One turn moves every row onto another: examples first, then more rows asked:
lazim: [-12.7  -4.2  -1.8 -10.1  17.6   9.9  26.1 -35.0 -25.4  -1.0  10.2  -4.2
  13.5 -15.4 -15.9 -13.6  -2.2 -11.9  14.9  -6.1  23.9  -1.5  23.5 -16.4
 -20.6   0.2  25.0]
nogu: [ -8.5  -3.2   8.6 -16.5   3.2  -9.8   0.3 -29.9 -11.5 -28.4  12.2 -11.2
   7.9  -6.8 -21.6 -53.4 -15.2   0.5  -2.3  -0.7   8.7  -6.5  13.7 -19.4
   0.3  -1.2  21.8]
loten: [-22.3 -25.9  14.6  -3.9  15.2  11.1   7.8  -6.8 -38.7  -7.9  -8.7 -11.0
   6.3   9.3 -25.2   1.0 -10.9  -5.5   3.2 -10.8   0.0 -14.9  11.5 -15.7
 -32.0 -15.9  18.4]
Kupok: [ -3.4 -16.1  13.7   3.7 -25.8  -1.2  -7.9   3.1 -30.6  -6.9   3.0 -10.8
   3.3  -2.5   0.1 -13.1  -2.4  -0.8  -5.6   3.5 -18.6  10.6   3.0   0.4
  18.4  -0.1  14.9]
nubun: [  4.9  27.6  16.7 -10.4 -15.6 -26.6   0.3   0.0 -16.1 -19.8  17.3 -11.4
   9.4 -16.6 -14.0 -21.8 -20.1   5.7  21.4  16.3   6.1  -9.3 -11.3  -5.3
  -0.3  -9.5  24.5]
gaki: [ -6.4   8.4  22.0  -4.1   2.2 -16.9  25.5  -8.7 -28.1  -1.4   6.3  -8.8
  11.4  -4.6  -7.6 -38.3 -14.6 -11.6   5.3  19.2 -14.0 -22.1   5.5 -15.1
 -23.5 -36.6  38.5]
bago: [  8.4  -6.2   4.8  -9.6   3.8   0.5   8.3  -8.5 -12.8  -9.1  11.9  -9.2
   5.7  -8.6  -6.5  22.6  -3.8   1.7  28.8   1.2  11.7 -12.4 -28.8 -20.0
  -6.6 -40.6  34.9]
gemo: [  7.4   5.7   0.9  -0.9  -1.1  19.0 -18.7  -6.2  -6.1 -23.4   6.0 -25.5
  22.4   3.6 -21.0 -25.0  -6.6 -15.7  10.6  11.1  22.8 -31.4  -0.8  -4.5
  -1.4  -9.1  22.6]
lota: [ 15.9   1.3   9.9  -0.4  18.9  35.1 -17.5 -33.9 -12.2  -6.8  10.7 -15.1
  12.1   4.3 -14.9  -3.2 -14.9 -14.9  -1.8  -1.1  -0.3  -0.7  -5.4 -15.1
 -18.9 -36.8  20.4]
tis: [ 17.2   0.9  22.8  -5.1  15.1   3.7  -3.6 -15.1 -45.3   8.9   0.9 -10.5
   6.9  -6.6 -11.0  -7.0 -11.1   0.1  -4.8  -4.0   7.1 -12.5  28.6   8.2
  -2.6 -45.0  31.3]
Lotot: [  0.8 -17.9   6.8   0.5  -0.2  -3.9  -4.9   3.3 -13.4 -15.7   4.1   8.6
  29.2  -2.2 -12.4 -10.9   4.8  -2.4  -9.6   2.6  14.6 -18.1 -12.1  13.2
  20.9 -27.0  11.9]
Boken: [  2.6 -20.6  -4.3  -8.8  -8.0  29.9  12.7 -19.9 -21.0  16.2  30.6  -8.3
  10.0  -5.5  14.5 -16.3  -2.9   6.3  -1.4  11.7   0.3  -9.6  -8.3 -23.6
 -20.3   0.8  20.1]
Sinu: [-12.1  -9.9  30.7   2.7   7.2  -4.1  23.7  -8.9 -18.7   5.5   7.6 -18.3
  23.3   6.3 -27.0 -37.4 -13.9  -2.6  26.3   4.0   0.0 -10.5  21.7 -23.0
  -8.0 -22.1   4.3]
nofo: [  4.7  -4.6  12.6  17.1  -1.4 -15.8  11.1   8.3 -24.5   7.5   7.5 -15.3
   5.0  -9.1  -8.8 -27.5 -40.2   3.3 -13.5  -3.1  -6.8   7.7   4.2 -19.4
   4.6 -37.8  30.5]
kiv: [-33.1   1.6   5.8 -14.0 -14.7 -27.7  16.1   5.2 -20.2  11.7  13.9  -7.7
  21.1 -12.2 -20.0 -15.8 -12.6  13.7   7.7  -0.2   7.7 -18.5   8.9 -10.2
  -0.1   6.7  22.8]
farad: [-18.1   5.0   4.9 -10.4   3.7  13.5   0.2  -8.8  -2.9   9.9  -0.9 -19.3
   4.8   1.1 -14.7 -48.4 -10.3   6.2  13.9  -7.4  -8.0  -3.0 -20.2  -9.8
 -17.2 -18.5   3.1]
fito: [  8.2 -35.3   7.8   9.2  18.1  19.5  13.0 -21.2 -18.8  10.0  11.2   0.3
   3.2   3.5  -5.2   2.7  -4.6   2.4 -13.9 -13.5   1.9 -16.1   9.3 -10.8
 -20.1 -25.1   7.8]
boge: [  6.5 -30.2   0.1   2.7  13.8   5.8   9.4   5.4 -17.3  21.0  10.3   2.0
   8.1   0.2 -18.5 -12.1   2.9  -5.5 -11.7  -6.2  -9.1  -9.9  29.3 -12.2
 -25.4 -29.5  21.4]
gepa: [  7.8  -9.5   4.4  14.3  -4.5  -3.1   5.9 -37.6  -3.1   4.4  12.8 -11.2
   8.9  -5.6   1.0  -7.7  -3.2   1.5  18.8   1.2  -6.3  -8.9 -11.8 -33.8
 -11.1  -7.3  53.6]
gen: [  0.8  -6.5  -8.3  -1.9  19.7  -5.0  12.6  -5.2 -29.3  -0.3   2.0 -12.4
   3.0  -7.3 -14.1  15.5  -6.5  -7.9  12.8  24.4  -4.2  -7.8 -18.3 -14.8
 -14.5 -46.9  36.1]
muza: [  7.6  26.9  -1.0 -16.8  -2.6  -6.9  -6.0 -24.3   8.8   0.4  27.8 -18.8
  19.4 -21.9 -10.5 -23.2 -10.5   4.7  15.9  -1.1   5.0  -4.8 -10.0 -19.9
   9.1  -6.3   6.5]
fop: [ -4.1   5.2   7.2  -4.2  -3.5  -1.6  13.0 -17.0  -4.6 -10.4  11.7  -7.2
   4.3  -9.7  -2.2   4.3  -7.0  -8.2  -3.2  -1.5  30.7 -13.0  15.8  -9.1
   2.5 -62.0  18.9]
Rus: [ 17.2   3.2  10.0  -5.3  -0.7  -5.7   3.2   3.1  -2.5   5.4  13.3 -13.6
   9.1  -8.0  -4.0 -41.1  -2.9   8.1 -23.5   9.1   3.3  -9.7  31.5 -12.3
  -2.8   4.6  20.8]
geb: [ -2.4  10.2 -16.8 -15.0  12.8   7.2 -15.9 -21.6 -10.6 -16.8   2.9  -8.3
   6.1 -18.5  -2.2  12.7 -12.4   4.3  -8.7  -7.7   8.3  -8.0 -20.0 -12.2
 -13.7   1.2  17.2]
bosu: [ -6.7  12.6  -1.3 -15.4  -2.5  -1.0  14.8 -14.5 -42.6  13.5  16.4  -1.8
   6.2  23.9  -6.2 -15.8   3.7  -3.8   2.2  18.8  12.8  -8.0 -17.8  -3.5
 -23.0  -7.6  10.2]
Paz: [ -2.6   2.6   5.4 -24.6   5.0   5.5  -1.9   9.0 -21.2   9.4   9.2  -0.5
   2.6   4.7 -31.3 -17.0 -27.4   6.9  -7.4  22.9  22.9 -11.1  11.4   7.4
 -18.8 -16.2  -3.5]
gotal: [-24.6  -5.6   8.6  -4.8  12.3 -13.2  22.6 -22.4 -20.6  23.8   5.4   2.8
  12.3  -9.2  -2.6   3.4 -22.0  17.0  -3.8  -2.0  -8.5  18.6   4.6 -23.5
 -12.4 -17.7  17.7]
mevut: [ -6.4  -1.0  27.4  -4.9  -0.3  -7.6  30.4 -13.6 -38.2  -1.1   4.9   1.6
   3.9   3.9   1.2 -25.2 -13.4  -6.1  19.0  12.1  -4.5   7.1  -0.4 -17.4
 -23.8 -37.4  16.8]
gefon: [-13.4  -5.2   4.4 -28.8  11.9  -8.5  15.9 -16.3   4.6  10.5  13.0  -9.4
  10.8  -5.4 -18.1   3.7  -8.0  20.7  -1.1  -8.2  27.1 -10.4 -10.1 -21.9
  17.3 -22.7  31.7]
gefi: [ 17.3  -0.2  -3.6 -11.0  -1.0  -1.4  -9.8 -10.1 -34.7  -5.7  12.7  -2.3
  27.8  -4.3  11.2   7.7  10.9  -3.8  -6.8  17.9  14.4 -33.9   8.9  -1.7
   5.8 -23.4  22.3]
pel: [-13.5   4.3   9.8  -8.2   4.2   2.2 -18.9  -1.4  11.0  -5.4  -6.8 -25.1
  10.0   6.2 -20.0 -12.9 -18.8  14.2  11.5  11.5  -9.9  -7.6 -22.4 -21.1
  -9.4  -8.9   0.3]
rogod: [ 19.2 -11.0 -11.7   3.1   1.0   0.3 -16.4  -7.8   6.5 -10.3  11.6 -15.5
   1.0 -16.9 -15.9   4.4  -9.2  11.1  -8.5  -2.8  18.3 -25.7   2.7  -0.4
   9.9   3.5  12.8]
kubuf: [ 25.3  -5.5 -12.3  -1.4  18.6   7.3 -10.0   6.2  -8.5   8.3  23.8 -14.3
  12.2 -13.6 -18.1  14.7   0.4  15.3 -19.8   3.8   7.1  -8.1   0.4  -5.4
  -0.8  -4.0  20.4]
tolak: [-14.9   4.0  -1.9   4.2 -22.7  -8.7   7.9   0.2 -30.9 -19.7  45.3 -18.3
  15.5  -5.2 -10.4   5.4  -8.6  -5.3   7.0   9.0   8.6 -21.1  10.3  -1.4
   8.4 -23.9  15.0]
zopu: [ 17.6   0.2  -0.3  -1.0  -9.1  -9.8 -12.0 -13.3 -28.9  -5.1  16.7 -10.8
   8.0  -5.9   7.7 -14.6 -14.2  -6.4   7.0   9.4 -22.8  -9.5  33.3  -6.2
  16.6 -14.4  38.8]
fon: [  2.3  13.0  14.7  -3.5   6.9 -27.4  -9.3 -10.0  -5.6  -0.2  -5.5  -4.0
   1.0   4.5 -47.8  -8.8 -25.7   1.3  10.6  11.2  14.7 -10.7   8.1  -1.4
 -12.7 -26.6  32.2]
tiz: [ 11.8  28.6   6.9 -20.8  -6.9 -16.0  -0.6  -8.3 -16.9 -10.3  18.8 -30.6
  -0.8 -16.5 -11.0 -11.6  -7.5   2.2  -0.3  24.7  -0.2 -15.3 -19.2 -14.7
   1.3 -18.2  39.2]
vot: [ 12.6 -18.3  12.8   5.5   3.7   3.9 -10.9 -14.6  15.0   0.8   6.3  -9.1
  10.3 -24.9 -26.9  -8.4 -36.9  13.3   8.3   4.1   3.2 -15.4  14.2 -20.3
 -10.4 -17.4  40.5]
Naku: [-15.9 -23.1  11.6   6.5   8.2  10.8  -7.2 -16.9  -6.6   2.9   1.6 -22.1
  23.5  -9.2 -28.5 -20.1   1.4  12.9  16.8   3.5  -3.3  -8.2 -24.9 -25.6
 -21.2 -23.8   5.3]
pib: [  7.5  -6.6  36.9  -0.3  -0.3   8.4  -3.2 -15.9 -13.0   3.9  -3.2   2.6
   8.2 -11.2  -3.3 -10.5  -9.2   0.6 -19.7 -25.0  -9.3   1.7  -3.0   4.2
   1.0 -39.0  22.9]
tum: [ -4.9  15.6  22.1  22.3  -9.0   0.2  19.5 -16.1 -28.9  -7.2  16.0 -21.8
   4.2 -11.6  16.1   0.9 -28.5   2.9  -3.6   2.8  -2.1   6.8  20.2 -12.1
  -4.2 -27.5  21.2]
bifa: [  1.4  -3.5  -6.6   1.5 -25.2 -19.2  -2.0  11.9 -17.7  -3.1  31.3  -9.3
  21.2  -7.5   3.4 -10.5 -14.3  -1.2 -15.8   5.2  -7.5 -18.3 -16.3 -28.3
   7.4 -20.0  23.6]
sudo: [ -6.4  -3.8   8.2 -15.9  10.8  -1.7   5.2 -28.9 -12.9 -14.2  13.0 -11.5
  14.5 -10.1 -31.0  25.3  -8.0  -5.2  11.5   5.8  14.8  -8.9  20.9 -28.0
 -13.8   6.8  24.4]
ravu: [  3.7  -7.6   7.3  -7.0  -6.1  -6.5   6.9  11.7 -28.1  12.7   3.4 -11.1
   9.8  -8.0 -10.8  -2.5  -5.1   0.0 -23.8   0.5  28.9 -10.9 -15.1 -20.3
  -3.9 -52.9  15.6]
voz: [ -5.6   1.4   0.8  -4.8   9.3  12.9   4.1  -1.1 -14.5  19.0  -5.9 -16.8
  11.7  -4.2  -8.7  29.2  -5.4  -2.1  23.1  -1.7   2.6  -6.1  -8.7 -20.5
 -17.9 -21.6   0.5]
vule: [  3.6  -4.1  14.2   0.1 -11.2  -8.0   1.4 -12.6 -21.0   1.8  14.5  -5.7
  -4.4  -2.8 -14.9 -40.3 -14.7   2.2 -17.1   0.9  -2.5 -10.3  31.9   0.9
 -12.1   1.9  -3.0]
zaki: [ -4.7   4.1   4.3   9.8 -13.2  17.5 -18.1 -13.3 -32.7  -4.8   0.7 -17.2
  10.5  -0.4 -13.5 -25.0 -13.2 -23.4  10.3  14.7 -14.1  -1.4  18.6 -11.4
 -30.7  -8.9   8.7]
Nas: [ -9.8  26.2   3.1 -25.7  14.4   1.4  15.7 -20.5 -12.4  -9.6  14.6  -6.9
   6.7   0.1 -13.9  -3.4 -25.6  -8.7   6.6  -6.5  10.2  -8.7  23.0  -8.5
 -12.6  13.7  21.8]

rogod goes to nubun
gefi goes to bifa
kiv goes to zaki
And these:
lazim goes to Naku
Kupok goes to tum
gaki goes to boge
voz goes to geb
Paz goes to bosu

